In the rows, zero is written as 128.
The rows below fall into families. The same turns and mirrors carry the whole set onto itself and the rows of a family onto each other. For each named row, which other rows are in its family? Write them in the order they are listed.
These 16 rows form 4 families of 4 rows each.
R: 162; 141; 99; 124; 142; 159; 107; 127; 127; 132; 87; 152; 128; 126; 135; 132; 154; 125; 158; 118
V: 118; 137; 107; 176; 143; 118; 121; 133; 129; 101; 126; 148; 118; 142; 100; 120; 109; 83; 128; 152
S: 110; 144; 106; 169; 133; 122; 125; 125; 129; 123; 144; 145; 111; 145; 109; 117; 109; 84; 138; 145
J: 171; 132; 82; 127; 139; 146; 121; 121; 133; 111; 77; 134; 129; 116; 114; 143; 140; 135; 154; 142
C: 132; 143; 83; 134; 147; 149; 102; 133; 100; 114; 127; 184; 113; 131; 119; 150; 129; 119; 133; 138
G: 133; 133; 88; 139; 144; 138; 93; 138; 120; 103; 108; 171; 110; 126; 110; 157; 133; 112; 122; 129
Y: 151; 141; 100; 154; 127; 130; 152; 108; 143; 132; 111; 107; 130; 134; 114; 103; 118; 108; 172; 156
P: 164; 139; 81; 117; 128; 151; 121; 115; 133; 132; 93; 132; 120; 120; 124; 141; 141; 137; 164; 134
Q: 124; 143; 110; 148; 147; 147; 93; 140; 119; 126; 120; 177; 114; 140; 128; 131; 139; 96; 132; 115
L: 162; 143; 112; 151; 141; 144; 141; 118; 141; 135; 93; 120; 141; 135; 129; 95; 137; 109; 175; 142
F: 124; 139; 88; 131; 133; 143; 94; 130; 119; 124; 126; 169; 102; 131; 119; 155; 132; 113; 131; 121
M: 156; 137; 101; 163; 139; 125; 149; 117; 143; 110; 96; 111; 136; 131; 105; 106; 118; 107; 159; 165
T: 117; 147; 102; 170; 148; 129; 131; 128; 110; 113; 145; 160; 119; 144; 110; 114; 106; 91; 139; 161
H: 123; 146; 125; 175; 145; 132; 126; 130; 131; 128; 126; 145; 127; 150; 121; 95; 121; 79; 149; 139
D: 156; 146; 95; 158; 141; 136; 158; 112; 123; 122; 115; 125; 138; 134; 114; 101; 113; 114; 171; 173
W: 170; 142; 76; 121; 142; 156; 130; 117; 114; 121; 96; 148; 131; 120; 123; 136; 138; 142; 165; 151

The rest of the family of Y: S, P, F
The rest of the family of H: R, Q, L
The rest of the family of M: V, J, G

The rows below fall into families. The same turns and mirrors carry the whole set onto itself and the rows of a family onto each other. For each named row, which other rows are in its family? Write them in the order they are listed.
These 16 rows form 4 families of 4 rows each.
Vefib: 108; 121; 121; 169; 154; 136; 114; 125; 114; 127
pega: 137; 134; 112; 130; 118; 114; 107; 122; 101; 177
vov: 124; 139; 109; 138; 121; 120; 95; 106; 110; 176
vem: 118; 139; 121; 157; 133; 116; 164; 114; 116; 138
lozum: 108; 146; 100; 141; 102; 142; 120; 139; 86; 153
besas: 115; 110; 114; 166; 162; 121; 117; 126; 106; 137
sisa: 122; 136; 128; 139; 143; 121; 153; 111; 127; 129
Rek: 120; 129; 115; 120; 116; 115; 105; 107; 103; 173
gobad: 107; 112; 80; 147; 103; 122; 120; 140; 114; 143
setop: 118; 122; 115; 179; 153; 124; 117; 139; 120; 139
zemok: 108; 152; 107; 133; 97; 145; 118; 136; 108; 151
gorir: 98; 141; 103; 128; 106; 144; 108; 143; 101; 146
feri: 117; 104; 96; 141; 100; 104; 126; 111; 115; 160
Tirin: 117; 127; 124; 140; 134; 122; 163; 126; 113; 127
ner: 137; 124; 110; 171; 126; 152; 114; 115; 109; 122
Vapoz: 155; 135; 109; 147; 127; 136; 135; 105; 121; 127

The rest of the family of Rek: Vefib, sisa, gorir
The rest of the family of feri: gobad, ner, Vapoz

